In the data rows, the value 128 means zero.
Some points, one per row:
[140 124 113 136 152  97  96 137 161  94 124 163]
[139 124 113 134 151  96  96 137 161  94 121 165]
[139 125 113 135 151  98  96 135 161  94 122 164]
[141 122 113 133 152  96  96 136 160  95 123 164]
[ 45  36 104  59   0 195 120   8  64 251   8  67]
[102 109 118 154 131  97 108 106 132 117  99 142]
[141 124 115 136 151  95  97 136 159  95 122 166]
[ 69 131 168 158  92 157 156  90  69 186 116  70]
[140 125 114 134 151  97  96 137 160  96 123 166]
[140 124 115 136 149  96  97 139 161  96 122 166]
[146 158 157 122 131 153 134 151 129 140 159 115]
[145 159 160 122 130 156 135 152 126 141 159 114]
[144 159 161 123 131 156 133 151 127 141 158 115]
[143 158 158 122 131 153 136 151 127 143 160 115]
[145 160 158 122 132 156 136 151 129 141 158 117]
[145 160 160 122 132 156 135 153 126 141 159 116]
[140 125 115 136 151  97  97 137 158  95 123 165]
[203  88  47  37 100 180 231 118  88 113 156  99]
Then 24 other points, each followed by its number:
[142 159 157 124 130 154 138 149 126 142 160 113] 0
[138 123 115 134 153  97  97 139 161  95 121 164] 1
[140 123 114 134 149  95  98 138 159  94 121 166] 2
[140 125 113 134 150  96  96 138 159  95 122 165] 3
[ 83 141 163 158 108 148 162 108  80 172 126  76] 4
[152  26  17   5  23 198 225  47  55 168  79  75] 5
[137 123 113 136 150  96  97 135 160  95 120 164] 6
[118 111 105 145 141  95 121 115 132 101 112 145] 7
[147 157 158 121 132 154 135 152 127 142 160 116] 8
[136 120 112 139 147  96 104 131 153  98 119 159] 9
[140 122 114 134 150  96  96 137 159  94 121 166] 10
[109 146 151 151 124 154 187 118  75 151 152  77] 11
[140 123 114 135 150  98  97 137 161  96 122 165] 12
[144 159 157 122 131 155 133 151 128 141 159 115] 13
[141 158 156 125 128 154 137 150 124 141 157 113] 14
[131 120 114 139 149  95 100 131 154 100 117 161] 15
[ 79 137 163 160 106 149 164 106  76 176 127  73] 16
[ 90  64  84  57  45 165 135  88 107 197  58  94] 17
[143 159 159 119 130 154 136 151 127 140 160 114] 18
[146 158 158 121 130 154 136 153 127 141 160 117] 19
[140 157 160 123 129 157 134 146 124 143 158 114] 20
[  7  82 120 211 102  85 157  45  57 159  57  81] 21
[ 67  96 101 196 133  92 197  67  59 117 107  91] 22
[144 158 158 123 132 153 134 151 127 141 158 116] 23
Which of these numbered points is nearest to each point below, looking only along the 4 directions in which the first points spread most? Its number follows each.
[129 154 160 130 126 153 140 140 117 147 151 106] > 20
[ 91  64  85  59  43 163 134  86 107 197  58  95] > 17
[139 122 114 135 151  95  97 136 159  96 121 165] > 6
[ 89  65  85  59  43 162 134  86 108 198  58  95] > 17
[140 124 113 136 153  97  96 137 160  96 122 166] > 1
[ 83 140 163 158 109 149 161 108  82 172 127  76] > 4
[138 124 111 136 151  96  99 136 159  95 120 164] > 6
[132 120 113 138 150  96 101 132 154  99 118 161] > 15
[140 122 113 135 152  99  96 138 160  94 121 166] > 10
[140 122 113 136 150  95  97 138 158  96 122 166] > 2
[144 159 157 122 131 153 135 152 127 140 157 115] > 23
[143 160 159 121 130 155 136 152 127 140 159 115] > 18
[144 158 160 120 131 154 135 154 126 143 160 115] > 18
[ 88  63  85  61  42 164 138  83 103 198  57  90] > 17
[ 51  72  84 182 110  94 200  47  49 132  82  84] > 22
[  0  70 131 207  70 100 141  12  45 185  33  75] > 21
[ 97 130 148 144 104 157 183  99  68 166 132  73] > 16
[140 123 115 137 151  95  94 139 160  94 122 165] > 1
[ 75  60  86  67  38 160 141  75  96 205  48  84] > 17
[130 120 115 140 147  97  98 130 153  99 116 162] > 15
[115 109 107 146 136  97 121 112 131 108 109 143] > 7
[ 80  57  82  66  39 163 148  73  93 203  52  85] > 17
[ 54  72  83 181 113  93 197  50  51 130  82  84] > 22
[140 123 114 134 150  97  97 137 161  96 122 165] > 12
[168  38  10   7  52 183 234  81  70 144 102  83] > 5
[136 122 113 138 149  97 102 133 154  96 121 160] > 9
[145 158 157 122 132 156 134 151 127 141 160 115] > 8
[174  40   7   3  55 184 235  84  75 142 104  88] > 5
[ 56  71  83 181 110  94 199  48  50 131  83  83] > 22
